0: [108 145 115 155 127 136 124 144 111 145 137 106 131 104 115 108  99 127
 145 104 120 148 166 101 169  98 130 149 161 146 107]
1: [124 128  86 151 147 103 120 132 115 128 156 127 185 127 127 108 121 133
 111 132 121 140 140 125 140  97 124 169 148 120 125]
2: [113 151 158 174 128 125 131 104  97 122 101 119 148 114 122 108 105 141
 135 138 122 140 129 104 129 113 106 153 137  82 140]
3: [163 103 148  87 125 104 120 139 141 117 156 123 126 146 138 141 159 138
 156 114 124 135 119 152 121 119 117  95 109  91 118]
4: [ 84 190 136 153 123 151  81 116  82 151  95  91 111 102 110 112 108 144
 107 129  78 187 152  99 138 115 107 136 100 120 121]
5: [ 95 141 144 167 142 149 108 114 117  97  95 129 136  94 110  97  93 119
 137 134 146 125 133 109 142 115 124 147 144 127 115]
6: [115 150 142 123 119 111 132 132  99 141 130 102 113 119 131 109 111 162
 151 100  93 161 158 101 141  94  78 143 136 137  91]
7: [136 101 126 123 110 146 127 110 166 110 110 180 123 161 137 175 168 112
 127 180 162  97  98 161  91 161 129 104 112 152 118]
8: [171 115 139 111 200 126 112 154 152 138 145 104  78 118 161 130 139 149
 159  95 132 129 145 137 145 138 130  84 133  80 113]
9: [116 124 125 125 103 134 119 128 134 124 127 138 125 119 124 123 120 116
 134 119 140 115 131 124 131 128 143 114 149 127  87]
10: [132 108 111 124 124 141  87 116 148 138 143 142 134 128 158 129 140 134
 147 121 144 128 135 145 118 145 158  83 134 143 146]
11: [152 102 156 112  89 113 139 130 158  96 139 133 120 153 144 136 127 158
 138 152 137 151  87 166 111 125  99 138  77 128 133]
12: [128 139 113 112 118  94 169 148 103 149 152 106 138 116 138 100 126 144
 133  90  99 142 168  99 151  95 111 147 158 136 126]
13: [104 141  81 131 137 134 129 126 122 148 136 111 136 122 130 128 111  96
  68 124 107 108 115 116 146 150 167 141 131 206 126]
14: [100 177 110 122 130 104 116 128  72 184 149  91 139 104 144  77  89 178
 146  67  71 185 203  74 163  81  88 162 175 108 122]
15: [123 137  84 139 171 120  92 170 112 150 172 104 146 124 107 126 131 119
 106 119 108 149 154 115 163  93 137 155 149 103 119]
16: [136 119 106 127 128 100 166 174 118 141 179 106 149 138 112 127 142 122
 106 128 112 148 133 127 150  94 127 158 132 136 138]
17: [130 109 107 103 123 119 128 108 150 139 124 163 125 163 152 167 154 114
 100 155 134  87  95 145  97 169 127 118 108 151 105]
18: [138 118 143 103 123 146 148 130 141 134 129 128  99 115 117 139 147 115
 156 110 132 144 130 139 134 131 143  95 120 119 140]
19: [156 107 143  94 108 106  40 137 143 124 146 130 108 150 146 141 146 145
 142 128 128 126 115 144 113 130 108 117 108 122  99]
20: [111 144 110 144 164 121 143 137 105 122 128 113 133 115 112 108 110 116
 110 115 108 138 141 103 154 105 123 163 147 125 100]
21: [125 127 113 122 107 116  88 130 117 122 134 131 145 128 116 123 125 117
 129 120 117 134 135 117 132 108 125 130 147 116 130]
22: [148 120 133  79 131  87 136  91 134 125 127 132 152 123 166 133 160 119
 136 101 123  89 133 118 125 127 122 108 146 155 122]
23: [115 131 125 149 122 148  48 136 131 138 113 124 111 103 134 124 108 134
 162 114 135 145 153 114 150 117 115 108 154 125 152]
24: [182  90 139 113 144 103 145 169 152 112 175 118 128 160 134 139 149 138
 127 149 139 132  90 164 124 128 125 138 103 144 120]
25: [ 80 156 103 142 125 130 116 157  85 160 151 121 151 120  78 121 109 110
 123 111  93 178 165  89 157  66 115 155 166 127 135]
26: [113  95 163  50 139 120 128  21 172 110 114 212 200 169 143 204 230 108
 165 191 166 115 106 163  52 136 100  74  61 145 140]
27: [136  74 125  80  93 125 125  83 173 112 149 168 160 171 138 173 160 103
 155 131 156 113  89 161  98 143 159  99  99 131 123]
28: [179 110 168 103 109 117 168 149 150 155 132 136  89 152 140 161 161 153
 133 144 164  88 112 168  88 189 121 122  85 124 126]
29: [112 131 129 158 125 168 110 133 153 103  89 151  86 118 128 138 119 129
 146 150 161 116 138 134 129 134 122  93 140 127 129]
30: [159  95 110 131 135 108 127 127 150  94 158 148 163 151 146 125 147 134
 113 160 142 132  97 163 108 127 131 141 108 125 114]
31: [123 129 146 110 119 139  84 110 126 116 109 136 123 118 109 129 132  91
 126 108 123 113 119 121 131 142 148 119 131 125 134]
32: [123 140 135 131 151 130 126 150 107 143 143 110 115 116 110 115 110 126
 143  90 107 145 148 106 153 109 130 133 155 153 119]
33: [152  97 143  96 160 108 160  89 147 120 127 135 142 159 147 164 166 131
 165 122 136 109 106 142 106 131 125 105 106 145 114]
34: [146 122 146  99 136 118 125 159 139 143 146  89  67 115 163 116 117 156
 167  83 129 122 157 120 152 122 116  94 145 124  86]
35: [103 151 111 148 123 148 127 155 110 164 142 109 114 105 108 130 113 135
 148 104 111 165 177  96 163  99 125 119 166 127 127]
36: [115 145 121 136 171 137 129 156 108 149 139 110 107 108 112 117 113 116
 136  89 108 145 154 105 158 110 137 127 155 107 152]
37: [137 125 136 104 120 115 137 124 132 146 114 141  89 157 144 148 141 140
 108 154 126 119 109 142  93 154  94 130  93 125 108]
38: [104 136 162 132 153 156 104 111 125  97  94 147 129  99  95 115 113  98
 139 129 147 127 131 122 126 131 137 114 134  26 134]
39: [144 105 147 100 103 114 127  96 146 109 135 129 150 146 145 146 153 126
 163 124 137 122 115 139 117 122 126 104 111 108  87]
40: [110 141 114 144 112 124  71 150 104 138 147 110 138 119 107 115 109 116
 127 108 110 157 151 105 158  86 128 166 150 128 141]
41: [127 148 147 155 146 144 153 144 112 126 111  99 106  92 105 102 103 112
 119 102 125 131 135 114 159 135 153 140 141 115 125]
42: [ 69 110 131 157 129 173 132  73 155  97 106 183 158 114 116 127  95  97
 151 166 184 126 113 137 111 140 151 114 126 123  98]
43: [ 91 183 127 147 104 148 108 121  84 149  99  89 113 102 111 107 105 135
 100 123  78 171 144  97 140 113 110 140 104 148 113]
44: [127 117 122 131 114 117 115 120 124 107 138 132 170 137 120 121 125 106
 127 121 125 125 115 123 132 109 143 151 138 134 116]
45: [112 130  73 181 142 149 110 142 137 112 128 139 166 110 115 131 127 105
 103 152 145 116 141 124 156 111 145 139 172 148 127]
46: [154 103 138  94 139 107  87 142 144 114 147 127 121 141 142 132 143 147
 147 129 126 141 114 148 116 120 108 116 116 138  94]
47: [177 116 179 106 198 104 120 154 135 149 117 135  51 165 149 159 143 177
 150 152 151 106 106 159  76 171  78 121  83 105 127]
48: [113 114 114 133 144 152 123 108 165  76 114 167 165 125 118 138 137  88
  93 163 162  83  97 146 120 153 165 128 129 163 147]
49: [162  97 163  83 127 105 131 121 156 143 131 149  86 178 151 179 158 158
 168 137 154  89 104 157  79 162 104  98 104 167 131]
50: [136 107 177  78 119 117 118  94 153 160 128 157 110 169 161 182 181 168
 187 152 159 112 121 159  69 157 102  74  87 139 147]
51: [115 124 121 123 142 130 121 153 116 127 150 137 148 145  89 137 135 106
 125 131 112 159 126 124 131  95 123 141 138 107 128]
52: [115 155 125 142 119 169 169 145 120 142 123 115 111 104 107 128 122 119
 113 117 119 136 143 122 139 145 165  95 146 114 102]
53: [133 120 102 139 117 137 140 149 132 164 156 124 130 144 136 144 130 135
 115 134 133 127 118 139 132 144 159 133 133 132 130]
54: [146 103  97 140 159 127 114 169 144 133 157 157 146 159 111 155 155 114
 104 167 143 125 106 159 111 139 141 130 127 141 132]
55: [140 110 147 111 146 136  91  76 172 137 115 149 132 127 192 137 139 167
 175 144 176 122 124 163  96 166 132  69  90 103 167]
56: [108 145 110 161 109 136 127 141 111 157 139 107 138 108 118 115 103 128
 143 104 118 161 165  98 175  96 132 148 161  67 206]
57: [117 142 137 110  86 142 123 125 129 120 100 133 102 125 122 140 132 109
  94 140 122  98 115 125 116 157 125 109 109 147  85]
58: [121 150  99 108 135 106 124 143  97 161 158 101 140 119 136 103 128 143
 110  98  89 154 168 105 144 107 121 142 147 149 146]
59: [100 161  99 119 109 120 137 121 101 158 141 101 141 117 139 108 113 134
  92 114  91 153 149 105 142 121 132 147 125 121 120]
60: [ 89 173 134 148 111 123 125 122  88 161 118  95 117 104 136  91  77 172
 152  95  93 177 179  83 163  85  80 166 143  96 125]
61: [127 127 101 138  84 101  89 132 120 125 151 118 157 120 145  96 122 143
 125 116 124 132 148 117 145 104 122 155 145 142 120]
62: [101 157  84 128 142 108 137 150  93 165 155  90 140 114 117 102 115 131
  95 104  85 157 164  95 166  88 123 162 142 143 135]
63: [116 129 159 133 140 161 106 109 142  60  81 147 122  95  89  99 107  82
 107 129 158  84 110 128 128 152 166 126 127 125 138]
64: [119 139  97 143 129 131  99 158 110 150 155 104 129 121 112 119 118 121
 119 111 111 150 149 115 159 110 145 149 149 141 132]
65: [106 141 130 153 124 153 138 120 122 101 104 128 133  93 104  96  87  87
  99 110 139 101 118 116 147 150 179 143 151 141 144]
66: [ 93 140 154 130 120 173 165 112 138  91  93 156 133  81  91 103 120  74
 102 132 152 106 127 129 125 155 175 114 137 104 127]
67: [141 119 154 106 142 136 125 127 137 139 117 134 104 133 124 148 151 127
 152 114 134 117 119 139 114 148 139  93 117 152 129]
68: [118 119  98 170 131 128 131 129 137 107 135 145 165 120 128 117 112 116
 126 145 151 119 130 125 139 112 131 148 154 181 128]
69: [156  82  83 138 141 119 111 131 164 133 148 158 126 173 155 164 147 112
 100 159 156  83  87 159 110 169 146 138 122 126 121]
70: [161  92 109 120 143 120 122 146 148 117 176 139 152 154 124 141 156 117
 122 148 136 139  99 162 121 127 157 126 110 129  98]
71: [139 145 148 124 143 108 122 113 105 126  97 119 128 126 126 130 145 125
 137 118 104 117 130 107 121 121  99 123 127 131 139]
72: [ 74 189 128 125 134 153 119 116  83 169 106 103 103 107 109 118 111 150
 115 120  65 204 164  96 135 103  96 123 104  90 108]
73: [133 144  93 113  90  97 126 139 104 170 173  86 139 120 168  85 109 174
 123  90  95 156 174 106 151 107 126 155 142 159 138]
74: [108 166 107 132 115 107 118 141  83 159 145  85 131 106 127  90  92 147
 112  89  83 159 170  86 168  95 113 169 146 129 132]
75: [139  84 205 158 138 181 123 108 185 102 102 163  90 150 133 177 113 159
 215 174 169 177  75 174  99 146 102  76  91 131 130]
76: [125 146 156 155  93 188 151 146 149  82  88 134 102  96  80 129 143 117
 113 160 163 120 129 151 124 148 154 103 109 144 130]
77: [111 147 117 157 167 150  99 148 114 151 141 104 130 104 117 122 107 134
 144 106 118 158 164 107 166 110 144 133 157 126 113]
78: [153  95 130 107 156  99 152 117 144 106 153 135 154 161 138 148 157 135
 138 137 129 131  97 151 111 115 130 130 108 180 127]
79: [141 109 134 105 122 133 104 114 143 115 141 130 136 132 122 138 135  97
 131 102 128 117 111 135 140 130 161 129 123 135 165]
80: [138 123 141 119 115 104 108 105 132 119 116 118 138 119 141 123 135 142
 148 121 136 118 136 125 128 117 114 121 120 143  66]
81: [118 147 128 133 114  96 128 100 108 126  99 111 161 101 149 103 105 104
  87 111 116  75 127  93 144 142 132 160 160 126 116]
82: [133  99 137 119 142 121 109 101 145 101 140 147 161 154 128 142 140 123
 153 144 143 127 101 144 107 113 137 123 118 134 116]
83: [131 130 128 120 131 119 117  94 132 115 105 134 156 121 134 127 136  96
 109 125 132  84 112 123 124 149 141 139 126 139 149]
84: [126 130 134 121 176 138 151 157 121 123 124 117 101 107  92 114 116  89
 122  94 114 130 136 113 158 116 146 129 153 154 126]
85: [ 88 162  59 119 124 103  98 124  85 176 170 108 152 137 140  91 110 139
  80 109  71 176 161  98 143  95 124 172 122 148 130]
86: [151 106 173  94 143 117 142  85 145 109 108 138 131 150 138 168 188 142
 178 148 149 117 116 149  89 124  97  89  72 151 155]
87: [173  83 132 107 173 109 131 159 161  89 155 140 131 149 129 144 171 120
 133 154 143 122  89 169 116 124 121 111 109 107 173]
88: [161 108 158 122 160 122 130 115 150 149 125 147 104 170 159 161 154 163
 149 167 158 120 108 165  86 168 111 123  78 109 122]
89: [ 88 179 128 125 167 140 136 128  90 163 115 103 102 110 108 111  99 161
 135 103  79 196 170  96 142  95  88 135 124 150 123]
90: [102 121 126 129 132 156 149 107 142  70  97 160 133 111 104 128 109  80
  98 137 146  86 106 124 116 146 150 123 148 123 146]
91: [ 89 144  76 137  71 174 161 128 122 179 154 100  73 134 150 110  94 106
  98  98 106 149 139 110 146 147 195  96 111 124 131]
92: [ 93 141  86 164 129 141 148 154 126 110 118 120 138 101  89 119 105  99
  97 131 131 116 150 110 167  90 123 146 168 127 125]
93: [131 158 109 115 125  91 164 137  89 167 146  88 131 107 154  83 111 154
 127  79  90 136 179  90 155 101 112 147 163 117  90]
94: [103 157 141 141 127 120 112  90 106 158 119  99 120 105 173  88  57 212
 185  95 100 192 177  96 150 102  63 154 135 126 177]
95: [121 121 102 128 215 150 138 120 146 125 124 153 121 136 123 149 134  99
 109 140 136 110 110 135 120 149 153 110 135 110 184]
96: [128 128 117 125 131  99 130 140 116 128 153 108 151 129 139 110 116 153
 134 114 106 157 144 122 141  98 105 159 134 134 132]
97: [108 147 121 114 165 121 142 114 115 130 102 125 115 124 132 127 111 108
  87 122 105  91 115 109 123 149 127 130 135 139 133]
98: [ 95 146  81 138 107 125 118 173  98 146 149 120 139 122  83 131 127 101
 102 119 101 153 156 101 154  79 121 152 162 148 126]
99: [153 101 108 121 148 121 188 159 138 131 168 146 145 153 113 148 164 116
 114 150 131 128 107 155 117 128 147 122 129 116 134]
100: [173  93 119 128 116 123 127 130 160 179 164 147 121 175 167 174 156 147
 135 148 163  99 102 169  94 194 163 119 113 119 137]
101: [130 111 135 130  92 132 134  99 136 107 124 142 146 145 127 144 139 112
 140 134 133 125 105 134 116 126 137 124 112 122  74]
102: [123 146 134 166 118 168 113 144 134 127 115 121 114 107 108 133 122 136
 137 136 144 134 142 134 137 133 139 112 133 101 127]
103: [116 134  84 151 148 163 159 129 139 118 123 125 136 115 108 132 113  87
  76 134 128 108 107 129 143 155 177 132 142 126 130]
104: [122 177 160 181 103 117 116 128  77 125  79  87 119  86 120  84 101 141
 123 128 111 137 153  91 150 109  90 164 141 142 105]
105: [106 168  88 120 144 108 137 130  83 187 167  83 139 116 149  87  95 181
 129  79  75 195 189  88 161  87 113 160 143 125 141]
106: [137 130 152 122 116 121 111  99 129 126  96 137 118 151 135 149 154 141
 132 148 133 118 113 136 104 137  95 129  86 138 126]
107: [165  89 157  77 106 108 132 110 153 131 134 142 100 175 147 176 169 145
 179 119 140 108 105 155  89 140 113  85 103 133 126]
108: [153 111 148  89 127 107 144 142 148 104 134 122 100 140 147 129 133 147
 138 125 123 135 113 147 119 118  98 113 102 130  98]
109: [139 133 145 117 117 108 136 102 112 122 107 126 137 131 130 129 135 115
 136 111 112 107 121 108 124 125 111 124 141 122 129]
110: [131 134 114 155 122 181 146 140 142 118 123 128 135 100  93 125 126  86
  89 140 143 118 119 142 147 160 197 113 140 133  83]
111: [117 123 150 114 107 126 131  91 130 106 107 150 151 130 123 138 137 101
 136 129 130 105 113 122 111 141 137 112 134  77 122]
112: [109 138  89 143 152 159 123 150 123 149 136 121 122 115 113 130 114  94
 104 111 114 124 131 119 147 137 171 113 164 165  97]
113: [110 169 120 154 117 140 116 116  94 137  97 105 120 113 116 115 121 120
  84 133  92 146 123 105 137 135 128 143 110 119 139]

[114 176 130 170 114 131 115 121  86 126  84  94 121 101 117 102 110 107
  80 125  89 125 128  98 148 132 125 159 124 135 154] 113 43 104 41 4
[126 146 156 144 153 142 126 146 107 127 102 111  96  92 102  99 102 106
 134  92 121 129 143 104 151 130 140 130 150  93 101] 41 36 84 32 20
[133 111 115 144 164 153  85 137 161 101 108 169 140 128 118 157 157 105
 112 167 165  89 113 153 117 152 144 105 137 163 130] 48 7 54 29 69
[135 144 121 135 128  96  79 123 110 132 121 100 147 102 146  88 107 136
 116  93 117 105 156 102 153 111 120 163 155 129 155] 61 40 21 81 96
[161 102 146 120 163 123 126 109 155 147 127 176 119 175 167 172 165 158
 150 177 164 102  95 169  76 176 116 110 102 129 137] 88 49 100 7 50
[156 112 110  99 128  95  89 137 133 123 152 129 133 139 165 113 141 155
 121 123 124 115 132 138 114 130 117 129 128 111 109] 46 19 3 21 108
[121 150 147 153 138 191 140 144 144  96  95 127 102  97  93 125 136 121
 118 156 159 125 137 147 133 138 156  96 121 182  81] 76 110 29 102 52
[144  89 138 162 113  93 123  60 159  91 114 181 172 164 230  95  66 231
 160 191 168 136  83 170  62 156  64 171  97 144 137] 11 30 88 55 106
[ 89 170 114 126 166 135 157 112 100 151  99 114 132 109 131 121 110 100
  73 121  87 119 124 102 134 146 144 123 129 143 165] 97 113 13 59 103
[158 115 150 112 117 117 135 131 138 130 123 121  99 150 130 152 129 146
 141 126 143 101 108 145 107 155 121 121 112 172 124] 67 106 37 108 49
[152 111 142 108 130  99 143 179 131 137 170 125 126 158 116 146 147 130
 111 141 121 138 108 148 121 117 103 142 120 131  84] 24 108 70 46 16
[ 89 134 110 174 122 164 126  73 134 131  98 168 150 128 151 120  88 169
 154 153 144 168 125 138 109 144 126 127 119 191 152] 68 42 29 10 5
[119 153 153 155 165 134 176 121  98 106  87 117 112 109 109 106 105 106
 128 112 111 110 125 100 134 124 121 137 150 137 122] 41 20 84 97 5
[127 130 117 128 116 141 129 156 131 169 157 118 110 137 136 146 136 142
 137 125 129 143 135 133 127 142 150 105 145 121 192] 53 18 10 102 79
[161 107  91 169 174 134 154 115 159 125 125 157 147 140 167 123 136 159
 116 166 150 133 113 164 114 156 131 138 114 140 158] 30 54 69 53 78
[131 117 120 102 102 109 133  90 136 119 117 130 159 128 149 135 129 101
 112 113 133  82 112 124 132 145 151 137 135 125 157] 83 79 109 111 22
[ 95 124 149 147 130 134 147 116 139 104  91 145 115 118 132 120  88 138
 167 136 149 129 132 118 132 106  83 127 144 150 104] 5 29 9 80 109
[157 100 100 144 137 125 127 124 156  87 124 171 159 140 134 134 158 134
 114 168 143 129 103 165 100 142 125 130 120 121 132] 30 54 82 70 7
[119 145 128 155 130 160 106 149 123 128 122 110 120 106 104 125 120 129
 133 121 131 143 148 121 150 122 143 126 140 126 129] 102 77 64 41 32
[129 123 122  88 105 102 143 125 131 156 139 134 103 154 163 141 129 129
  96 137 121  93 105 136 100 168 119 127 106  94 135] 37 17 53 106 57
[106 157 123 136 141 170  85 150 119 153 125 110 108 108 106 132 124 126
 117 118 120 136 144 121 134 138 160  88 141  82 114] 102 52 77 36 9
[109 150 108 113 132 118 125 123 116 155 136 105 145 119 142 118 112 118
  78 124 104 111 127 114 136 140 149 143 128 102 141] 59 97 113 81 53
[125 140 149 156 147 143 132 134 116 112 110 112 113  90 104  95  94 104
 121 110 130 129 137 110 157 135 149 145 146 107 124] 41 5 65 20 84
[142 118 112 120 128  94 169 130 119 118 156 119 157 132 141 111 134 133
 127 115 117 135 133 122 137 103 123 154 134 124 121] 96 16 1 12 44
[126 137 113 146 130 148 148 138 128 131 124 114 121 115 115 123 110 102
  97 117 124 113 116 125 143 152 172 131 138 129 115] 103 52 112 110 41
[121 158 137 147 124 176 111 147 120 131 108 119 100  94  92 128 122 128
 121 122 128 136 142 124 139 144 158  98 140 128 133] 102 52 41 31 29
[147 123 128 124 159 126  82 146 138 153 150 112 111 142 155 134 126 158
 136 129 134 132 130 144 124 147 137 125 110 138  98] 46 19 53 10 67
[115 149 115 136 153 120 134 103 103 165 118 118 139 139 149 129 126 125
  94 134  97 139 126 112 126 140 121 145 102 111 162] 113 59 97 71 109
[100 145 160 143 132 149 151 116 112 101  81 134 121  89 101 102 106 107
 138 127 142 123 139 108 123 128 123 120 144 125 132] 5 41 66 65 2
[155 109  93 148 112 124 135 165 142 138 160 122 143 139 129 135 147 115
 107 145 141 115 124 142 140 131 152 135 141 133 104] 53 70 54 99 44
[129 140 151 167  96 182 151 143 155  70  71 147 100 108  91 140 149 129
 132 173 169 118 126 151 120 133 126 107 112 121 171] 76 29 102 90 63
[111 146 160 130  93 194 110 133 151  69  77 154 106  97  78 132 149  99
 113 161 160 113 125 146 117 147 144  88 112 129 137] 76 63 29 66 90
[168  93 134 120 110  99 134 172 145 131 169 120 127 165 139 145 141 146
 118 153 138 128  96 164 118 138 128 148 100 121 124] 24 70 30 11 99
[128 119 128 133 130 141 166 136 139 130 127 133 119 121 139 132 126 141
 158 122 135 142 137 131 134 116 123 108 140 129 128] 18 9 102 67 53
[114 133 160 150 132 164 122 112 131  81  91 137 135  94  94 104 116  98
 124 139 155 111 121 130 122 143 153 130 124 142 141] 63 90 66 65 5
[131 147 140 161 133 175 137 145 135 120 113 122 111 109  97 139 132 141
 132 146 148 138 137 145 129 144 150 102 126  94 122] 102 52 29 76 18
[134  93 112 137 128 127  98 132 154  93 117 173 131 156 133 152 135 116
 118 173 162  93  95 155 104 138 114 128 125 152  99] 7 17 69 82 30
[112 142  93 136 124 147 143 159 119 171 162 110 132 117 118 140 128 113
 111 111 114 131 140 120 148 137 177 103 171 156 149] 112 53 64 52 32
[129 177 142 158 100 103 147 140  72 146 100  85 113  87 128  84 103 143
 117  96  85 132 169  77 154 110  90 156 163 163 115] 104 74 6 93 12
[141 170 155 180 158  95 129 135  70 138  96  73 126  86 135  74 101 150
 124 104 100 129 169  79 159 103  79 180 165 139 132] 104 74 60 6 93
[163 121 141 109 130 143 105 168 139 164 143 116  72 134 119 151 128 133
 138 100 140 109 122 145 120 175 162  98 137 119 138] 67 18 53 10 8
[108 147 128 125 135 134 124 155 110 171 143  97 103 109 126 119 109 146
 167  78 103 163 178  96 167  99 119 118 160 126 123] 35 32 0 36 77
[126  80 134  80 122 139 129  65 173 103 137 177 170 155 126 164 162  93
 148 139 167 107  90 159  95 147 171  97 101 124  98] 27 82 7 39 33
[133 140 154 142 127 135 133 114 125 143 107 131 112 142 140 143 151 164
 133 159 132 146 124 143 104 150 104 130  82 164 118] 106 37 67 88 71
[105 143 114 149  88 149 107 140 118 136 120 129 129 102 107 119 110 119
 135 120 128 135 157 106 151 110 129 120 167 149 111] 0 9 35 21 64
[130  86 101  98 138 121 112 103 158 116 141 177 133 176 139 168 152 107
 125 151 141 102  87 149  96 143 138 116 120 145 120] 17 7 69 27 82
[131 122 100 146  68 143 159 143 142 122 130 136 128 130 121 140 132 116
  95 145 143 106 116 141 135 139 146 133 130 120 200] 53 79 103 83 102
[168  95 156  78 120 109  83 115 147 144 132 141  92 174 148 174 169 150
 178 123 139 105 105 151  88 143 107  88 105 110 150] 107 49 50 3 19
[163 103 118 137 124 123 196 102 151 192 156 160 152 178 178 178 178 147
 139 167 150 131 107 165  89 183 151 125 100 158 118] 100 88 17 28 33
[105 154 116 156 127 169 125 151 120 149 142 102 126 109 108 132 111 135
 124 118 125 144 142 126 143 140 175  98 145 140 125] 52 112 102 77 64
[ 96 127 136 152 139 150 104 109 125 108 106 154 151  95 107 105 105  97
 132 135 147 118 141 115 132 124 144 129 158 124 158] 5 65 31 90 63
[ 95 139 116 157 122 152 143 149 110 130 124 133 141 105  87 120 112  92
 122 117 121 139 147 104 153 104 143 140 165 132 137] 92 0 20 98 64
[112 139 106 127 117 143 106 151 116 148 139 121 120 119 106 129 123 117
 113 111 110 140 138 112 147 119 142 126 154 133 138] 64 21 32 40 36
[123 133 150 153 122 161  99 142 138 127 102 135 103 111 112 141 122 145
 161 134 142 144 143 130 135 128 112 106 138 117  99] 102 29 9 23 18
[153 101  98 135 115 118 143 150 145 121 170 138 154 154 124 137 153 119
 114 156 135 138  99 157 122 124 149 136 112 136  99] 70 30 99 54 24
[113 108 139  99 142 103 136  66 131  88 117 165 189 161 137 154 149 115
 149 137 123 106  97 122  92 109 112 121 134 133 114] 82 33 39 111 101
[122 139 153 132 105 155 152 140 119 116 107 122 105  94  88 109 108 101
 124  98 126 127 139 115 146 132 143 125 147 155 113] 41 84 52 9 65
[100 127 151 101 169 163 143  91 145 123 111 163 142 116 115 141 156 104
 146 147 150 143 132 146 106 141 139  88 101 162 136] 67 18 82 33 86
[118 128 123 159 109 138 133 108 114  90 107 126 149 116 107 103  85  81
 104 119 122 103 105 106 143 134 165 160 158  50 121] 65 111 90 81 38
[154 101 113 127 135 109 124 137 147 131 148 140 126 160 152 139 143 139
 113 149 142 120 103 156 110 147 127 142 101 118 130] 30 70 24 69 54
[116 126 118 141 133 109 121 121 117 123 140 121 155 126 135 104 100 152
 132 129 116 160 140 118 138  93  99 170 136 136 127] 96 1 61 20 21
[117 118 136 164 113 157 131 119 155 101  83 174 112 132 133 148 117 146
 157 171 168 121 117 145 113 142  96 112 133 147 137] 29 7 106 102 42
[106 122  98 156 138 135 126 148 113 121 155 145 175 142  81 136 133  98
 113 151 123 160 117 126 139  93 142 166 139 126 153] 51 1 44 16 45
[134 116 124 130 145 128 121 162 135 125 140 130 118 131 106 143 145 106
 128 125 131 129 125 135 135 120 136 118 136 127 134] 51 18 21 53 79
[155 113 152 108 149 122 130 102 147 173 123 168 107 178 167 182 183 151
 150 173 149 122 108 163  77 175 112 110  76 103 127] 88 50 49 28 37
[127 102 149  97 152 137 140 106 178  79  95 193 113 162 134 171 168 123
 133 185 179  72  96 165  74 155 108 101  95 128 116] 7 17 88 86 49
[161 113 102 116 135  89 115 145 132 137 169 108 138 136 163 104 130 155
 112 122 121 130 137 138 129 126 122 157 123 123 135] 96 61 1 16 53
[117 146 181 131  91 182 150 128 134  77  74 145 100  94  71 127 147 111
 135 152 157 126 132 141 110 142 133  89 103 135  89] 76 66 57 29 102
[153 117 136 131 127 115 129 132 130 146 125 118  87 162 143 156 125 153
 137 135 135 102 102 141 103 159 124 129 109 158 112] 37 67 106 108 49
[136 154 120 140 135  96 149 140  96 146 130  83 126  99 148  83 104 146
 126  84 101 139 171  92 165 104 113 161 154 105 116] 93 74 12 0 6
[152 107 117  99 123 113 126 118 152 128 148 131 141 140 150 138 157 118
 118 117 138 101 113 147 125 146 153 117 113 113 150] 79 83 10 3 53
[100 167 113 122 113 134 131 126 100 172 139  95 130 114 133 108 113 146
 106 112  91 170 154 108 141 124 133 138 114 100 133] 59 58 113 74 43
[122 142 114 146 117 158 125 148 127 164 145 110 126 117 122 131 111 132
 118 122 130 123 128 129 136 156 176 106 142 118 172] 53 102 52 64 10
[127 147 149 154  52 150 122 145 116 111 101 104  98  90 101 100 104 107
 123 107 132 123 135 118 148 137 153 136 134 114  55] 9 41 52 102 57
[154 111 155  81 134 107 126  97 155 111 119 129 138 133 154 149 179 131
 154 120 146 110 121 145 118 126 123  91  97 143 203] 86 33 67 79 107
[151 117 125  86 125  90 167 136 129 126 150 118 126 142 158 120 140 146
 129 116 118 120 129 134 115 119 109 127 123 132 122] 108 3 22 96 109
[139 145 141 107  93  92 137 117 102 147 125 109 140 119 153 123 140 137
 140 105 101 115 149 102 137 118  96 130 147 124 112] 109 71 12 6 80
[ 97 126 130 163 122 149  98 116 133 115  94 151 128 104 122 125  94 129
 165 133 148 140 142 113 140 107 100 123 159 123 120] 5 23 29 102 9
[136 107 115 113 116 107 135  97 134 115 135 157 182 147 142 138 150 137
 145 144 131 136 120 138  98 115 117 122 130 121 125] 82 39 30 101 44
[119 100 129 116 122 140 100 119 141 100 150 170 165 163  88 158 152  97
 141 155 135 145  92 149  98 110 144 114 115 101 145] 82 70 51 54 101
[183  90 144  95 122  95 113 185 155 115 177 104 105 164 142 141 147 136
 112 142 140 106  93 167 125 141 125 137  99 122 121] 24 46 70 3 108
[126 153 132 130 120  97 128 114 109 131 103 104 152  94 147 106 111 108
  89 102 114  73 130 100 151 147 135 158 150 125 138] 81 83 97 109 65
[160 118 175 111 141 108 122 119 142 140 110 141  86 172 149 163 156 174
 149 168 158 105 102 159  73 166  81 126  70 138 130] 88 49 47 37 28
[120 153 103 104 166  80 143 133  89 166 158  91 138 108 168  68  95 171
 136  73  90 140 199  82 158  89  94 154 177 128 101] 93 14 105 12 74
[110 135 142 157 113 168 108 136 145  94  75 150  99 109 102 140 123 136
 153 153 158 126 136 131 130 122  96 109 140 119 217] 29 102 23 76 5
[ 96 142 168 151 137 174 116  99 135  65  76 151 141  86  76 101 119  92
 123 163 170 119 120 134 109 143 153 119 110 160 129] 63 66 76 90 5
[148 110 135 144  86 156 132 133 170  92 103 160 122 131 119 152 164 120
 113 181 178  88 105 165 115 161 141 116 112 134 165] 7 48 76 29 17
[175 104 122 120 127 109 109 173 144 142 184 105 119 145 149 138 150 140
 126 129 137 128 117 156 133 139 146 128 119 189 127] 24 70 53 46 78
[119 120 100 148 140 150 143 128 158  75  98 152 129 122 104 142 135  90
  88 165 156  89 105 142 130 138 139 129 128  99 157] 90 48 103 95 63
